[116 114 111 153 145 128 102 126 128 111 163 111  86 157 127 110 117 126
 131] : (47)
[129 112 113 148 147 140 105 143 133 135 166  92  93 167 122  75 115 129
 135] : (63)
[153 165 106 147 177 123 114 180 144 153 150  56 112 187 101  68 123 111
 148] : (155)
[113 101 131 132 124 126 118 129 149 120 150 126 129 111 126 142 124 138
 124] : (36)
[ 44  34 102 192 122 152  57  97 153 105 241 106  47 184 168  50  96 141
 122] : (135)
[153 165 106 147 177 123 114 180 144 153 150  56 112 187 138  68 121 111
 148] : (127)
[128 116 122 158 166 135 104 111 127 104 160 124  94 154 127 118 113 126
 133] : (35)
[113 101 131 132 124 123 118 129 149 120 150 126 129 111 138 142 124 138
 124] : (153)
after: [160]
[124]
after: [93]
[167]
find: [153 165 106 147 177 123 114 180 144 153 150  56 112 187 138  68 121 111
 148]
(127)

[144 107 121  98 148  63] : (144)
[132 118 130 115 138 103] : (141)
[132 118 130  65 150  36] : (30)
[130  93  94  76 148  48] : (97)
[134 119 119 131 139 126] : (122)
[122  97  99  84 141  86] : (102)
[132  88  80  65 148  48] : (162)
[127 136 121 136 120 140] : (74)
after: [127]
[136]
after: [99]
[84]
after: [120]
[140]

[ 34 218  39  33  34  46 229 222  31  29 219  40  42  36] -> (70)
[ 36 218  39  33  34  46 229 222  31  30 204  43  48  41] -> (103)
[ 36 218  39  33  34  46 230 222  31  29 197  48  48  47] -> (114)
find: [ 34 218  39  33  34  46 229 222  31  29 219  40  42  36]
(70)
after: [40]
[42]
after: [30]
[204]
after: [197]
[48]
after: [43]
[48]
find: [ 36 218  39  33  34  46 229 222  31  30 204  43  48  41]
(103)

[103  85 111 167 216 165  88  62 162 118 122 198 131 101 162 143 132 105
 170 104 173 131 151 122  83  45  89 121 132 185 121 182 136 174 100] -> (164)
[117  72 104 155 196 154  98  94 136 116 123 175 128 114 158 158 152 126
 162 126 156 111 144 123 114  83 107 128 124 173 131 153 130 164 118] -> (14)
[102  91 129 147 203 165 106  95 166 122 125 170 118 118 154 160 138 122
 156 102 149 143 137 133 120  90 106 130 141 154 116 159 133 162 109] -> (21)
[ 96  82 111 168 225 172  95  83 167 119 124 193 125 104 165 148 135 108
 176 100 171 130 156 123  85  49  87 121 132 184 118 183 141 174  99] -> (11)
[103  85 120 152 211 169 102 168 167 123 124 179 123 115 160 152 135 120
 160 102 158 139 139 129 108  72 102 130 139 162 110 170 136 167 109] -> (105)
[101  85 107 165 213 160  88  69 159 120 125 199 125 104 165 138 127 110
 167 111 172 129 145 116  88  48  93 124 129 171 116 179 128 173 110] -> (188)
[110  92 124 148 192 157 103  95 152 124 120 169 119 118 153 151 137 126
 152 114 153 132 132 126 115  93 109 126 134 148 111 154 129 155 117] -> (156)
[ 96  85 115 163 210 165  95  67 158 116 127 192 126 103 160 146 134 110
 169 107 168 130 146 126  86  58  93 121 132 176 117 174 132 171 101] -> (174)
[101  87 127 152 212 167 106  84 171 119 130 167 119 120 154 171 141 120
 160 103 151 139 144 137 112  83 107 127 139 174 128 162 148 167  89] -> (2)
after: [203]
[165]
find: [ 96  85 115 163 210 165  95  67 158 116 127 192 126 103 160 146 134 110
 169 107 168 130 146 126  86  58  93 121 132 176 117 174 132 171 101]
(174)
find: [110  92 124 148 192 157 103  95 152 124 120 169 119 118 153 151 137 126
 152 114 153 132 132 126 115  93 109 126 134 148 111 154 129 155 117]
(156)
find: [101  85 107 165 213 160  88  69 159 120 125 199 125 104 165 138 127 110
 167 111 172 129 145 116  88  48  93 124 129 171 116 179 128 173 110]
(188)

[140 127 126 127 161 128] : (71)
[ 64 128  79 159 127  56] : (38)
[127 128 139 155 127 128] : (126)
[ 55 129 146 127 127 128] : (119)
after: [140]
[127]
find: [127 128 139 155 127 128]
(126)
after: [129]
[146]
after: [139]
[155]
after: [55]
[129]
find: [ 55 129 146 127 127 128]
(119)
after: [155]
[127]

